Each path below is one point turned by a fixed rotation once a step. After each direction that follows a path, write how fast that rotation turns it, in degrees a step (0 if it stays still).
Each turn is a multiple of 5 degrees from 10 to 175, or 0.
Each row of a path follows its step; steps can be skipped.
Path 1:
step 0: [  8 -12 -19   9  -5   6  -7 -14 -18   0  -7  -7   6   2 -12 -12   9 -22
  17 -13   7   4  18  -8 -11  22  19  22 -20   6 -15   3  10 -10  -8 -15
  -2]
step 1: [ 20 -13   3  17  -1 -10   1  19   5  -9 -11  -9  -3   4 -14   8   5 -22
  17 -29 -12  18   4  16  18  -3  13 -11  -8  -8   4  18   4  -5 -14  -7
   1]
step 2: [ 19 -21   4   8  -3 -11  12 -21   7  -7  -3  18 -19 -12  13  -6  12  -5
  15   5   5  10  -1  -4   4  -1   8 -31  -4  -9 -11  -2  28   6 -16  -5
   1]
step 3: [  6   5   0  -2  -5   1 -24  -6   6   0  -7  -7  15   0  13   1  10  -7
   0  -1   5  10  21   5  -9  -6  -9 -38   7  23  -9   2  14  11  -3 -32
   5]
step 4: [ 11  -1   4  14  17 -20  -5  14   6   7  13  10  11   4  -7   6 -22 -10
  -4  19   5  26   3 -11  -6 -11  -5 -17   1   4  12 -23   8 -18  -4 -19
   6]
step 5: [  0   0 -19   4 -16  -4  13   3   2  -1   6   2   9   6  12  -7  -5 -24
  -5  -3  16  17   3 -14 -11 -15 -19  16  10 -13  -7 -21  20   2   4 -17
 -26]
step 6: [  6  15 -13   7   9  -1 -10  -3 -18  -8   1 -14  -6  24   6   0   2  -3
   1 -14 -15  13  29  10   2  -5   8   2   5 -28   2 -22  -7  -7  13 -19
  -9]
step 9: [ 28 -12  19  -5   3  -2 -12   2  17 -11  -7  -8 -14  14   6  19 -10 -17
  15  -8   3   0  27   9  10 -13  -4  -6 -10  13   8  -7   9  -9 -14  14
   6]
step 12: [  2 -20 -10  14   9 -18  20  22   2  -5  -9 -10   6  -1 -28   5   8  -9
   3   5   9  22   9  10  -6 -18   3 -10   5 -15  22  -3  11  -8  16 -10
   1]
Speeds:
[-3  3 -5 -3 -7  1  0 -7 -3 -5 -3  0 11  1  9 -2  6 -3 -4 -1  2 -5  6 -3
  3  2 -1  1 -9  3 -5  2 -4  3  2 -5 -3]
135
[ -6  -1   8   0   8  -1  -3  -6   4   4  -2  -1  -1  -4  -2   5   8   6
  -2   6   2   0   0   6  -3   4  -2   1  -4  -4   0   0   3   6   7 -11
   5]
85
[-2 -1  2 -5 -4  6 -6  2 -3  5  0  6 10 -5 -7  1 -8 -3 -3  7 -3  6  1 -1
  0  4  6  3 -1 -3  2  9  0 -4 -5 -4  0]
100
[-1 -5 -1  0  1  3 -2 -6  6 -4  2 -8 -6  1  5  6 -1 -1  4 -4  2  2 -2  1
  5  6  4  7 -2  1 -5  8 -1 -5 -9  0  8]
45
Path 2:
step 1: [ 12 -15  19  15  -7   9 -20   6 -16  18 -14 -19  12  23 -18  16   8   4
   3  -3   1   3   1  -9  14  -1  13   9   4   4   5 -25   2  10  10  10
   3]
step 2: [  0  12  16   0   7   8 -17   6 -12 -14   9  -9  21  13 -12  16   6 -16
  -7   2 -13 -11   0   6  -2  22  26  -1   6  -7  14   5 -21   4  14 -14
  11]
step 3: [ -3  -2  -9 -21  -5  22  -6   3   2 -10   0   5  13 -10   1  36   4 -11
  -1 -13  -8 -12   6   5  15   7   3  -9   8  -7   8 -15  12  28  -6 -18
  -4]
step 4: [ -2 -11  12  16 -16  13 -12   4 -10   8 -13   5  11   9 -10  16 -14  -2
 -19 -18   4 -17 -10   1   1 -16  -5  12   6  10  15 -24  10  18  15  -2
 -13]
step 5: [  1  -5   2  20  -3   5 -16   2 -10   2  28   0  15  14  -8  16  11 -17
 -22  -4  -3 -20   8  20 -23   5  11  -2   6   6  13   8 -12   3  14   9
   1]
step 6: [ 15  -7  -1  -6 -15  21   1 -15   9   3  22  -9  15  -8   1  21   6  -5
   2  -7   2 -10  33  21  17   8   1 -21   4  -8  -1 -16  -2  10   8  -4
  -6]
step 7: [  8   5   9  -7 -14  18 -12  -2   7   9   3   0   6   0  -9   2 -31   6
  -2 -18 -16  -5  -3  13  11 -14  -4  12  -5   1   7 -25 -15  15  33  -1
  -6]
step 9: [ 10 -23  -1  -1  -8  -1  -9   7   2 -10  12  -7  14   9   0  17  -2   2
 -11 -26   8  -7  32   2  12  11 -10 -20  -2 -16  -6 -11  -5 -13  -5   2
 -19]
step 10: [ 17   3   0  -9  -5   2   1  -3  14  -1  17   5  -1  27  -7  -1 -29   7
  -1 -28   4 -23   1   2  15   6   4  14  11  10   1 -10 -18  -5  15  -7
  -7]
Speeds:
[ 1 -8  1 -2  8 -1 -4 -3  6  1  3  1  8  1  5 -5 -1  8 -1  1  4  0  1 -2
  4  2 -4 -8 -4  1 -3 -3  6 11 -2 -5  2]
120
[  5   2  -5  10  -3   4   2 -15   0   6   7   1   4  -4   1  -3   1   0
   4   3   0  -2   0   4  -3  -8   0   0   0   3   4   4   5  -1   0   1
  -2]
55
[ -2  -1  -2  -1  -7   5  -5  -6   0 -10   6   2  -3   0   8   4   3  -6
   0   2  -1   8   4  -5  -4   3  -4  -3   2  -5  -5  -2  -3  -2  -3  -8
  -4]
115
